+0.35,+0.95,+5.46,-1.26,-0.46,-1.99 result: -1.99
-2.71,-0.90,+3.03,+2.94,+5.25 result: +5.25
+3.15,-1.87,+0.64,+5.39,+0.84,-3.86,-0.54 result: -0.54
-1.56,+0.75,-0.16,-5.08,+4.17,-4.30 result: -4.30
+1.19,-4.20,+5.88,-3.52 result: -3.52
-4.59,+3.02,-0.53,-5.36,-3.82 result: -3.82
+0.44,+1.31,+1.63,+3.33,-4.29,-5.70 result: -5.70
+3.78,-4.78,+1.49,-2.80,-1.92,-2.33 result: -2.33
+0.57,+4.62,+1.27,-2.13,+3.79 result: +3.79
---
array([-5.82, +2.86, +2.11, +0.45, -0.40]): -5.82
array([-1.34, -2.11, -4.23, -0.53, +5.60]): -1.34
array([-5.09, +3.40, -0.84, -2.40, -1.81]): -5.09
array([+0.00, +0.16, +3.10, +3.68, +5.18]): +0.00
array([-1.23, +1.75, -5.76, -0.44, +2.90]): -1.23
array([-0.48, +0.21, +1.96, +1.84, +5.38]): -0.48
array([-4.66, -1.68, +1.53, +2.16, -4.77]): -4.66
array([-2.56, +4.03, -4.37, -4.97, +0.67]): -2.56
array([+2.85, -4.50, -5.81, -3.01, +4.01]): +2.85
---
[-618 -318  643  150 -398 -211]: 643, 150

[865 824 889 644 133]: 889, 865

[165 661 336 615 757 613 494]: 757, 661

[-538  505 -730 -101  712]: 712, 505

[ 125  590  651 -985  200]: 651, 590

[[-26 -16  23 -19  12   0  -3]
 [ 11  22  27 -17  11  -3  -4]
 [ 19  14  17   4   2 -17 -16]]: 27, 23

[ 32 -33  19  28]: 32, 28
---
[[-0.04 -0.01 -0.10 -0.03 -0.05 -0.09 -0.08 -0.09  0.01 -0.05]
 [ 0.06  0.02 -0.15 -0.01 -0.04 -0.03 -0.13  0.01  0.01  0.08]
 [-0.04 -0.11 -0.03 -0.02 -0.02 -0.06 -0.06 -0.04  0.01 -0.15]
 [ 0.02 -0.13  0.01 -0.07 -0.01 -0.03  0.01  0.06  0.03 -0.09]
 [-0.13 -0.01 -0.03 -0.05 -0.09  0.02 -0.05 -0.03 -0.06  0.15]
 [ 0.08 -0.01 -0.09  0.02  0.00 -0.06 -0.10  0.00  0.00  0.02]
 [-0.02 -0.08  0.02 -0.08 -0.03 -0.07 -0.07 -0.01 -0.07  0.02]
 [-0.03 -0.03 -0.10 -0.14 -0.08 -0.12 -0.15 -0.05 -0.04  0.03]
 [ 0.01 -0.10  0.01 -0.07 -0.01 -0.03  0.00  0.04  0.01 -0.07]] value -0.02

[[-0.02  0.06  0.28  0.00  0.04  0.01  0.13  0.04  0.07 -0.03  0.21]
 [ 0.23  0.01 -0.10  0.01 -0.01 -0.01  0.11  0.00 -0.03 -0.04  0.18]
 [-0.02  0.09  0.20  0.17  0.13  0.06 -0.13 -0.21  0.28  0.13  0.28]
 [-0.12  0.01  0.21  0.01  0.13  0.01 -0.07 -0.02  0.12 -0.06 -0.06]
 [-0.05 -0.01  0.06  0.01  0.13  0.01 -0.11 -0.02  0.07 -0.08 -0.11]] value -0.02

[[-110.625   47.395 -167.796 -165.146   15.970 -172.782 -150.658  101.160]
 [-153.832   73.831 -164.071 -153.715   36.948 -135.342  -49.921   95.961]
 [  15.230 -139.107  117.182 -101.619  124.613 -176.032   27.007  136.111]
 [  59.719 -186.217    8.161   30.712  -26.095   36.655  123.744 -162.582]
 [ -66.034 -127.882  174.432  -32.959 -156.546  145.149 -152.829  -48.509]
 [-178.650  121.986 -236.707  138.631   -8.483  113.660   20.885
   158.369]] value 59.719

[[-0.26 -0.10 -0.07 -0.16 -0.26 -0.05 -0.02  0.10  0.08 -0.17]
 [-0.18 -0.07 -0.07 -0.11 -0.18 -0.07  0.00  0.18 -0.03 -0.07]
 [ 0.02  0.11 -0.07 -0.18  0.02 -0.07 -0.07 -0.14 -0.07 -0.07]
 [-0.04 -0.01  0.13  0.03 -0.04 -0.07 -0.23 -0.08 -0.11 -0.13]
 [-0.14 -0.07 -0.03  0.09 -0.14  0.09 -0.12 -0.25 -0.14 -0.07]
 [-0.14 -0.05 -0.03  0.11 -0.14  0.06 -0.16 -0.20 -0.09 -0.10]] value -0.04

[[  1.622   1.511  -0.068   1.865 -26.445   6.959   4.095]
 [ -2.108   0.573  -4.285  -3.079   0.482 -14.867  -0.468]
 [-19.323   2.823   4.060  11.261 -10.289   7.654   4.268]
 [ -1.472   4.825  -7.731  -1.454  -0.620  -1.519  15.082]
 [  3.260   4.312   5.935  17.367  -6.019  -6.618   0.311]
 [ 12.502  -4.172   0.302  -1.002 -20.817 -13.117  -9.280]
 [ 18.147  -8.769  -5.737  -4.161  15.732 -24.018   4.840]
 [  6.946  -4.864  23.731 -11.154   2.511  -7.013  -5.448]] value 12.502
